One turn sends every row of this set to another row. A few are shown first. Where does it send the rows asked after them?
baf: [ 3.11  1.61  0.41 -1.58  1.59  3.06 -0.82  1.22  2.33  0.12 -0.65 -0.30
 -1.23  1.29 -3.16 -0.56]
pivun: [ 2.93  1.85  0.18 -1.17  0.95  3.10 -0.45  0.78  2.71  0.23 -0.37 -0.89
 -0.93  1.93 -3.24 -0.42]
dum: [ 0.87  0.36  1.87 -1.34  2.01 -0.21 -1.00 -2.68  2.47  0.81 -2.86 -0.71
 -0.58  1.55 -3.64 -0.65]
zav: [ 3.37  2.67 -0.19  0.27 -0.31  0.18 -1.06  1.96  2.43  1.08 -0.61 -0.93
 -2.48  0.64 -0.61 -1.14]
rinu: [ 1.49  1.69  0.76 -1.20  1.15  2.24  1.35  1.38  1.26 -0.51 -1.14  1.72
 -0.35 -0.45 -2.25 -0.51]
leve: [ 1.49  2.12  0.42  0.41 -1.58 -0.48  0.20  1.53  2.88 -0.91 -0.97  0.67
 -0.65 -0.93  0.02 -1.86]
vif: [ 1.17  2.40  0.31  0.16 -1.53 -0.37 -0.29  1.32  2.57 -1.17 -1.13  1.05
 -1.02 -1.55 -0.32 -1.23]
deri: [ 1.25  1.52  1.08 -1.12  0.95  2.08  0.64  1.14  1.75 -1.42 -1.11  2.03
 -0.19 -0.95 -2.40 -0.97]
fof: [-0.08  0.08  2.45 -0.09  1.02 -1.68  0.08 -2.27  2.50 -0.06 -2.34  0.49
 -0.44  0.23 -3.23 -1.33]
Mabep: [ 0.67  0.45  0.64 -0.81  0.93 -1.68 -2.40 -1.69  3.05  1.61 -2.68 -1.49
 -1.78  1.84 -2.30 -0.67]
mikin: [ 1.55  2.47  0.60  0.65 -0.84 -0.68  0.38  1.76  2.74 -0.65 -0.89  1.27
 -1.40 -1.10 -0.36 -1.60]
lidop: [ 1.06  1.57  0.79 -1.20  0.40  2.15  1.30  0.70  2.10 -1.36 -1.32  1.48
  0.72 -0.40 -1.89 -1.05]
bozar: [ 2.88  2.20  0.18 -2.05  1.02  2.67 -0.50  1.24  2.38  1.06 -0.37 -0.63
 -1.10  1.74 -2.91 -0.33]
det: [ 3.00  2.16  0.16 -1.72  1.61  2.95 -0.32  1.13  2.64  0.60 -1.06 -0.34
 -1.21  1.64 -2.69 -0.13]
miz: [-0.86 -0.44  1.78  0.03  1.15 -1.46  0.02 -1.85  2.55  0.26 -2.07  0.67
 -0.62  0.73 -3.27 -1.27]
Zura: [ 1.79  2.11  0.61  0.33 -0.98 -0.59 -0.58  1.84  2.46 -0.91 -0.89  1.16
 -1.57 -1.54 -0.43 -1.64]
gesif: [ 1.08  2.21  0.81 -1.72  0.93  2.21  1.02  0.74  1.57 -0.67 -1.15  1.75
  0.25 -0.53 -2.23 -0.88]
Gur: [ 0.98  0.56  1.00 -0.53  1.44 -0.58 -1.78 -2.71  2.77  0.77 -3.18 -1.08
  0.05  1.78 -2.94 -0.38]
fenus: [ 1.01  0.22  0.89 -0.08 -0.16 -1.79 -2.20 -1.15  3.19  2.05 -2.33 -1.27
 -2.28  1.28 -2.28  0.69]
fekod: [ 1.22  2.07  0.89 -0.93  1.21  2.10  1.30  0.85  1.97 -1.08 -1.39  2.00
 -0.04 -0.53 -2.06 -0.90]
lovu: [ 1.32  2.82  0.64  0.23 -0.89 -0.43  0.20  1.36  2.28 -0.52 -0.70  1.27
 -0.86 -1.38 -0.32 -2.01]
gab: [ 1.63  2.39  0.45  0.27 -0.59 -0.30  0.44  1.80  1.79 -0.43 -1.20  1.42
 -1.29 -1.46 -0.21 -1.30]
Sumat: [ 3.14  2.78 -0.02 -0.03 -0.95 -0.06 -1.24  1.85  3.02  1.25  0.02 -1.12
 -2.21  0.88 -1.06 -1.46]
kemi: [ 3.29  2.82 -0.33  0.22 -0.95  0.39 -1.84  1.33  3.24  0.43 -0.58 -1.52
 -2.20  0.90 -0.85 -1.27]
Nirap: [ 1.64  2.11  1.06  0.49 -1.32 -0.29 -0.50  1.74  2.40 -0.31 -1.27  1.39
 -1.46 -1.77 -0.33 -1.17]
Vin: [ 0.34  0.14  1.26 -0.58  2.25 -0.22 -1.08 -2.49  2.54  0.95 -2.60 -0.68
 -0.73  2.01 -3.46 -1.13]
vip: [ 0.35  0.14  1.86  0.02 -0.48 -3.22 -1.02 -1.25  3.17  0.79 -2.04 -0.43
 -1.64  0.46 -2.42 -0.89]
bevom: [ 3.26  1.96  0.13 -1.15  1.42  2.70 -0.11  1.51  1.95  0.98 -0.56 -0.53
 -1.57  1.60 -2.68 -0.35]
duv: [ 3.27  2.19 -0.27 -0.29 -1.06  0.48 -1.28  1.79  3.45  0.76 -0.46 -1.72
 -1.77  1.35 -0.81 -1.16]
Rosoz: [-0.11 -0.05  1.81  1.36 -0.38 -2.47 -0.56 -1.31  2.88  0.79 -1.84  0.42
 -1.53  0.07 -2.27 -0.42]
Biguz: [-0.15 -0.17  1.84 -0.06  0.00 -1.12 -0.21 -3.05  2.65 -0.10 -2.06  0.55
 -0.96  1.05 -3.19 -1.30]
ses: [ 3.60  2.44  0.46  0.29 -0.61  0.67 -2.07  1.62  3.01  1.29 -0.90 -1.12
 -2.46  0.58 -0.94 -0.99]
gege: [ 0.69  0.24  1.43 -0.97  0.88 -0.18 -1.06 -3.41  2.64  0.46 -2.58 -0.36
 -1.12  1.97 -3.25 -0.93]
nata: [ 3.33  2.57 -0.24 -0.15 -0.52  0.14 -1.28  2.05  3.40  1.08 -0.54 -1.04
 -2.52  1.09 -0.96 -0.81]
deduz: [ 2.85  1.67  0.12 -1.87  0.85  3.16 -0.25  0.91  2.77  0.38 -0.89 -0.86
 -0.39  1.85 -2.66 -0.42]
dod: [-0.05 -0.40  1.48  0.60 -0.55 -2.58 -0.75 -1.32  3.26  0.54 -1.92 -0.23
 -0.55  0.87 -3.02 -0.24]
mil: [ 1.30  0.36  1.30 -1.25  0.57 -1.78 -2.06 -1.65  3.19  1.67 -2.59 -1.68
 -1.84  1.73 -2.86 -0.26]
zik: [ 0.64  0.06  0.72 -0.67 -0.18 -2.01 -2.14 -1.50  3.26  1.26 -2.92 -1.22
 -0.78  1.44 -2.49  0.43]
Sames: [ 0.85  1.58  0.81 -1.25  0.34  2.28  0.99  0.84  2.04 -1.41 -0.97  1.64
  0.15 -0.54 -2.66 -0.44]
Fol: [-0.07  0.26  2.09  0.75  1.63 -0.30 -0.08 -2.63  2.19  0.23 -2.58  0.81
 -0.30  0.39 -3.10 -0.66]
fil: [ 1.23  1.45  1.62 -0.70  0.65  2.39  0.81  1.01  1.81 -0.73 -1.31  2.13
 -0.10 -0.97 -2.52 -0.52]
zomi: [ 1.07  0.54  1.11 -0.86  1.98  0.42 -1.72 -2.50  2.46  1.41 -3.10 -0.78
 -1.07  1.70 -3.02  0.44]
rik: [ 3.23  1.80  0.95 -1.08  1.31  3.35 -0.68  0.97  2.37  0.92 -0.84 -0.33
 -1.19  1.37 -3.04 -0.30]
Bemum: [ 0.22  0.05  1.78  0.85  1.04 -1.14 -0.30 -2.48  2.76  0.04 -2.33 -0.13
  0.39  1.16 -3.36 -0.96]
Ziz: [-0.52 -0.11  1.12 -0.20 -0.20 -2.96 -1.33 -1.12  3.05  0.95 -2.30 -0.17
 -1.56  0.62 -2.12 -0.77]
lilok: [ 0.08 -0.15  1.37 -0.27 -1.20 -2.28 -1.06 -2.26  3.10  0.48 -1.99 -0.03
 -1.87  1.02 -2.51 -0.77]
sogar: [ 3.57  2.30 -0.08 -0.19 -0.33  0.42 -1.95  1.93  3.01  0.67 -0.48 -1.16
 -2.56  0.77 -1.22 -1.23]
muna: [ 0.88  0.22  0.90 -1.11 -0.35 -1.30 -1.98 -2.68  3.12  1.03 -2.51 -0.99
 -1.99  1.92 -2.56 -0.46]

mikin goes to nata
Sames goes to vif
miz goes to Ziz
Now find these:
Rosoz goes to fenus
rik goes to fil
muna goes to gege
dod goes to zik
sogar goes to baf
gesif goes to lovu
leve goes to duv
gab goes to zav
mil goes to dum

